In the rows, 128 means zero.
Each named move below is a turn or a mirror, shown by a few rows before and after it. Which moves, in which order, take the first row of each later pair to the second? The first pair is answered.
X (before |-> after):
[140 137 171 124 142 128 145 114 109 126 147 173 130 128 155 129 113 126
 146  96 120 154 126 134 106 120 144 114 119 144 122 100 164 135] |-> [145 140 176 123 148 141 145 112 108 131 136 166 135 125 152 124 115 118
 144  95 110 144 133 128 110 112 144 121 119 133 117 100 161 124]
[101  89 129 154 141 127 170  95 147 120 138 159 129 148 128 132 115 147
 129  94 129 165 144 134 121 111 145 130  97 133  88 125 184 164] |-> [110  93 150 143 150 157 172 102 142 130 111 148 138 148 124 130 115 140
 117  91 116 146 154 124 129  94 142 148 101 115  71 124 174 138]
[144 114 131 155 128 183 131 106  93 166 154 121 121 131 194 118 194 176
 118 113 122 108 159 141 144  96 129 125 102 143 175 115 122 132] |-> [140 115 126 160 122 177 127 105  96 160 159 122 119 128 192 119 194 180
 123 115 126 115 155 141 140 101 130 121 100 149 181 116 123 138]
[130 133  75 133 113 109 142 156 115 126 103 151 156 126  80 130 121 105
 146 108 137 147 159 138 111 133 164 127  80 140 156 176 105  84] |-> [135 135  79 129 112 120 142 159 111 132  96 146 160 127  79 127 124 102
 140 105 136 144 161 133 112 127 163 133  83 134 152 174 102  80]
U (before |-> after):
[138 155 170 116 156 116 118 113 118 130 137 108  91 128 196 137 128 155
 160 107 104 140  82 138 128 120 112 129 174 123 167 113 143 129] |-> [140 156 181 113 159 126 127 115 114 132 127 111  94 131 196 137 127 152
 157  96  99 137  86 130 127 108 116 132 172 120 160 112 143 119]
[152 152  88 151 162 225 102  91 168 117 118  98 109  86 113 115 123 130
 131 153 123 134  54 137 187 163 141 148 135 124 102 119 147 145] |-> [151 159 100 145 166 243 109  95 164 119 105 106 121  85 108 115 120 128
 126 140 114 133  62 130 184 151 145 155 136 114  90 116 150 135]
[ 96 132 170 107 151 158 124  82 140 113 146 101  86 123 162 130 106 162
 152 125 138 148  93 110 115 111 121  97 145 153 115  83 165 161] |-> [ 97 133 178 103 154 169 127  89 133 115 139 105  90 123 163 129 104 160
 145 116 135 142  98 107 113 104 123 103 146 148 107  82 168 153]
P (before |-> after):
[ 96 134 119 170 120 113  95  87 125 114 121 162 129 134 169 151 101 141
 117  83 146 118 108 145 138  91 158 118  90 151 139 128 119 140] |-> [112 128 100 170 115 124  73  99 136 126 108 134 138 132 142 144 112 128
 114 123 150  96 117 147 156  99 154 121  87 130 146 147  75 123]
[164 111  81 115  96 146 139 128  94 132 161 136 117 109 115 124 134 102
 144 132 150 117 122 145  88 136 133 110 137 127 133 115 117 145] |-> [164 118  89 110  98 140 144 134  87 131 159 140 116 101 120 127 136 102
 151 126 143 114 122 147  84 135 134 107 139 130 136 117 121 140]
[155 127 176 145 167 162 118 147 126 140  59  69 107 102 165 130 160 145
 131 155 111  58 136 128 149  93 117 170 174 112 157 144  73  72] |-> [109 111 199 163 170 144 156  77 120 123 123 126  89 125 203 126 115 185
 116  79 125 112 119 118 129  80 129 151 156 155 108  82 188 158]
C (before |-> after):
[ 71  91  66 133 136 144 123  75 144 136 159 138 135 141 125 144 129 173
 192 150 168 137 102 136 154 130 108 109 141 128 114 124 151 159] |-> [109 119 129  73 152 176 119 114 116 168 123 117 144 132 129 145 138 149
 194 132 122 106  90 122 147 107  92 110 190  95  81 106 155 123]
[159 109 144  87 140 124 125 150  82 144 146  89 117 109 121 118 115  71
 156 142 118 133 125 155 160 162  85 101 161 111 129 115 123 122] |-> [131  87  95 126 129  99 126 123 103 123 174 105 110 113 114 113 109  93
 156 158 152 153 136 168 163 175  94  98 121 136 153 126 116 147]
[132 168 157 122 121  62 167 139 104 181 187 148 114 148 124 137 125 132
 159 109 103 105 126 106 100 121 166 109 127 133 146 109 150 177] |-> [121 147 158 157 136  69 159 109 117 174 186 122  91 145 146 129 126 161
 153 130 121  94 128 105 120 114 164 124 130 144 153  96 147 184]
[123 116  77 121 140 133  92 134 129 112 114 150 170 159  84 116  99 101
 139 132 107 144 160 126 139 154 130  92  41 121 115 186 125 103] |-> [124  88 122 163 177 179  80  85 148 121  88  84 135 149 136 109 100 144
 125 159 110  98 157 110 176 116 116 129  80 127 108 152 119 105]
Now pairs of rows:
(2 to 3 moves a pair)
[ 65 150 103 175 135 112 146 100 118  86 111 194 126  82  98 159 133 102
 134 134 126 122 136 158 118 132 176  95  79 169 146 169 100  86] |-> [ 70 142  89 180 135 118 138  97 127  91 107 178 131  86  88 156 136 102
 127 152 133 119 142 158 130 133 174  96  76 165 140 170  88  88]
P, P
[113 108 147 169 182 103 100 110 124  91 137 121  96 150 225 175 141 160
 150 138 121 113 129 149 107  92 121 123 133 180 198 115 123 155] |-> [127 108 138 166 177 111  87 135 127  98 118 101  99 148 211 177 159 149
 151 166 122  97 134 153 117  99 116 128 138 165 209 135  83 132]
P, P
[138  94 121 143 136 178 131  94 153 149 112 105 130 148 122  92 128 122
  99 153 146 106 133 117 169  93 134 112 154 103  71  86 117 126] |-> [121  88  93 155 129 167 144  84 157 137 120 135 141 156 104  93 119 122
  95 144 162 122 145 114 162  97 146 110 121 112  75  99 115 131]
C, C, U
[119 105 135 176 143 144 105  72 158 141 143  84  94 151 146 125 118 162
  99 161 152 129 100 121 170 130 121 128 141 147  92  92 152 172] |-> [148 138 176 135 153 179 113 140 136 150  74  80 118 127 140 134 140 125
 110 147 100  82 128 109 159 101 121 157 155 109 108 128  95  75]
U, P
[163 164 121  74 107  74  68 184 100 121 171 135 130 132 123 149 169  95
 178 152 103 140  53 166  99 185 132 103 161 123 148 143 157 161] |-> [ 94 101  63 192 122  87 115  79 151  76 180 154 113 142 140 135 141 157
 136 152 170 150 113 151 125 152 167 144  66 172 166 148 151 180]
U, C
[106  98 133 111 115 160 142 120 152 144  92 127 169 123 107 105 106 125
  87  83 116  96 170  88 125 104 149 148  84  97  86  98 126  83] |-> [107 108 145 119 126 155 147 130 145 135  80 123 158 109 131 113 118 127
  97  84 108  82 171  94 120  98 148 161  91 102 116 108 110  61]
C, C, P
[140 136 105 114 118 105 120 153 116 118 139 138 129 105 127 145 137 119
 142 133 126 132 119 151 117 156 122 128 136 140 169 153 109 102] |-> [146 137 113 111 124 124 115 157 115 125 124 125 131 105 128 145 141 115
 140 141 115 117 123 144 127 147 121 130 141 128 159 150 100  92]
X, U
[ 93 130  98 124 121 120 139 147 135  96 156 178 143 108 137 135 136 148
 141 112 138 153 147 154 115 116 131 138  91 120 173 130 113 111] |-> [ 97 101 107 154 132 140 114 109 157 107 157 120 123 112 157 128 138 178
 129 157 160 133 136 150 154 108 119 146 121 124 160 105 106 140]
C, X, P
[142 144 129 101 113 133 150 138 103 120 102 156 179 141 134 159 115 109
 126  78  79 120 104 133  86 143 127  92 121  91  99 122 155 126] |-> [117  95  87 190 122 130 125  70 155 104 116  97 138 136 158 150 125 160
 115 154 136 102 113 144 130 149 119 112 108 120 135 124 117 159]
C, X, U
[135 108  95 146 132 111 125  96 132  99 131 146 136 135 105 111 138 125
 155 130 153 152 135 136 147 160 145 113 133 139 138 167 145 141] |-> [131 113 117 137 137 129 150  89 120 100 121 161 142 137 107 106 124 120
 141  98 143 154 146 123 140 134 150 116 125 136 110 150 171 136]
P, U, P
[135 146 115 139 120 124 132  89 125 161 152  68  98 179 212 170 116 133
 122 103 107 105 130 129 128 116 104 147 174 107 107 108 143 113] |-> [137 160  67 108  88  79 120 128 120 157 183  96 124 185 166 173 127 105
 142 110 113 139 123 149 111 160 109 115 156 100 128 144 136 121]
C, X, U
[124 138  95 120 113 105 119 134 131 129 128 151 141 157  96 136 139 119
 132 138 134 154 113 136 127 145 132 112 118 147 133 144 123 137] |-> [134 150 128 101 123 127 127 155 117 143 100 144 147 148 106 139 142 107
 130 118 110 129 123 126 127 121 131 126 127 132 128 144 108  99]
P, X
[179 115 183  94 142 171 126 165 103 134 128 129 143 128 124 144 160  99
 133 102  71 102 119 113 125 120 141 115 154  71  76  97 153  94] |-> [155  89 127 138 135 186 147 139 133 118 110 143 160 133  89 130 151 101
 100 108 101 103 168 102 137 104 170 134  86  72  78 123 119  72]
C, X
[122 121  92 138 101  83 168 123 131 102 135 166 151 130 130 120 110 123
 132  97 116 158 155 122  93 167 159 113  94 166 155 137 140 143] |-> [125 102 152 169 142 138 170  83 138 115  95 110 124 117 182 115 109 155
 111 105 109 114 160  98 129 118 149 157 128 160 131  98 136 125]
U, C
[189 184 142 128 127 136 115 168 160 141  58 100 158  81 110 132 137  98
 115 159 106 100  96 129 161 115 148 152 127  96 142 138  48  34] |-> [147 200 170 117 127 109 184 150 126 111  91 202 161  84 139 141  99 118
 121  43  94 151 101 122 106  95 169 141  95 128 125 109 146  65]
X, P, U
[ 96 123  94 127 109  69 143 126 114 107 176 172 125 129  99 139 113 125
 138 100 152 169 126 133  99 157 133  86 110 148 139 139 159 171] |-> [104 135 137 105 125 124 173 142  96 117 125 182 150 128  93 133 104 109
 118  58 122 153 154 102  96 112 143 109 107 120  94 126 159 124]
U, X
[161 142 117 131 137 127 132  87 128 152 107 147 132 131 100 119  89 101
  98  73  95 101 131  85 104  86 131 164 111 105 109 112 150 136] |-> [164 128  99 153 139 138 117  77 148 152  97 119 128 131  97 111  99 107
  90 109 109  88 137  87 124  88 126 172 108 102 120 120 119 128]
P, C, C
[146 115 109 163 140 149  68 119 167 141 120  60 117 142 116  96 122 125
 119 186 149 134 119 134 175 126 105 120 148 120  92 139  95 162] |-> [161 156 126  88 126 154  99 177 127 152 107 124 161 145  78 107 115  77
 123 114 101 152 124 123 131 120 122 107 136  89  59 149 121 125]
C, X, U
[141 133  55 149 119 116 125 105 146 137 142 156 158 176  62 103 141 156
 126 127 160 138 150 134 145 162 135 111  98 150 126 153 144 148] |-> [181 167 109  88 122 130 104 158 116 166 119 142 168 173  61 109 154 127
 138 119 117 122 124 131 135 162 117  99 156 119 104 145 146 126]
C, U, C
[112 159 169 152 123 139 144 135 101 150 119  86 124 104 137 163 176 146
 137 145 122  66 131 137 133 129 146 123 133 120 136 128 103  98] |-> [109 157 151 164 118 113 136 132 107 140 140  85 111 106 140 164 179 155
 147 159 140  78 118 148 130 148 145 109 132 137 157 131 106 121]
U, X
